Each path below is one point turned by a fixed rotation once a step. After each direction that follows a path, write how fast that rotation turns it, in degrees a step (0 if it stays still).
Each turn is a multiple of 5 degrees from 10 to 175, or 0.
Each row of a path follows its step; steps can be skipped.
path 1
step 0: [ -1 -24   1 -18  -8 -17  -9  -2 -12 -18  11   7  -3  -5  13 -11  10  -1
 -24  12 -13   2  10  -9  10  -2   3  -6  -4   7   4 -21  -8  -1]
step 1: [ 18  12   5 -11 -15   0  27   4 -20  -6   3   6  -2 -14   4  10   7   1
   5 -15 -15 -17 -12 -11  -5  -5  11   1  -8  -1   7  11   1  10]
step 2: [ 16 -16  -1  -6   3  -9  -5  14 -10   5   6  -5  -5  -6   5 -14   8 -10
   2 -21   5   1   5  -4 -11   0  -6   6   4 -23 -23 -15 -23  -9]
step 3: [  0  -3 -22 -15   2   7 -19  -4 -12  -2   4  21  -3   5  -3  -9  -5  -3
  -1  -6 -12  -3  -7  -2  -7   0  38   7 -15  -3   4  -2   3  12]
step 4: [ -8   4   0  -4 -18 -17  -4   1 -17  -6  -9  -7 -13 -18   8  -6  12 -15
 -11  -2  -7  -5   9 -19   0 -15 -11  13  -9  -6  13 -20   9  -8]
step 5: [ 10   2  -5 -18  10  -8  20  10 -14 -14  -4   3   6 -11  -9  10  14  13
  -4  -2  -9  -5  -3  -1  12 -11  22  -6 -10  -3 -12  -7 -25  -3]
step 6: [ 14 -12   7 -15 -10   3   2   7 -14  -7  13   3 -15   0  19 -15  -8  -7
  -4   5  -4  -3   4 -25 -20   5   5   1   0 -12 -24   3   5   6]
step 7: [  7 -14  -9  -9  -5  -7  -2  -3  -5   2   7  25   0 -16  -2  -7  16  -8
   0 -29  -4   1  -4   4   2   8  10  -9 -14 -17  23 -10  -2  10]
step 8: [  9  12  -9 -14  -7   0  -2  11 -20  -5   0 -17  -6  -7   0 -11 -13 -12
   2  -9  -7  -8   6   6  -9 -28   7  27  -8   2   2 -12 -11  -1]
step 9: [ -7  -3 -11  -3   5 -22  -2   0 -11   7   1   4   8  -2   1   5  21  -4
  -9  14 -11  -3   0 -27  -2   5  24   0  -1 -14 -11 -18 -16   3]
Directions:
[ 3 -4 -3 -6  5  5 -8  6  0 -4  2 -3  4 -1  0  2 -5 -2  2  5 -3 -1  5  7
  4 -2  2  0  1  4 -7 -2 -5 -1]  125
[-1  3 -6 -4 -8  3 -1 -3  2 -6  3 -7 -6 -2 -1 -7 -3 -1  2  1  1  5 -5 -4
 -2 -4 -7  2  2  1 -2  6 -3 -2]  170
[-1 -6  4  0  3  4  3  7 -2  2  2  5 -3  0 -7  1  2  2  2 -1 -5 -2 -6 -4
 -1  0 -4  0  8 -5 -6  5  1  0]  85
[ 1  7  2 -5 -4  7  3  3 -9  0 -3  2 -1  5 -2  2 -3  1  3  2  3 -1  0  5
 -6 -3  2  2 -4  3 -2  3  7  4]  160
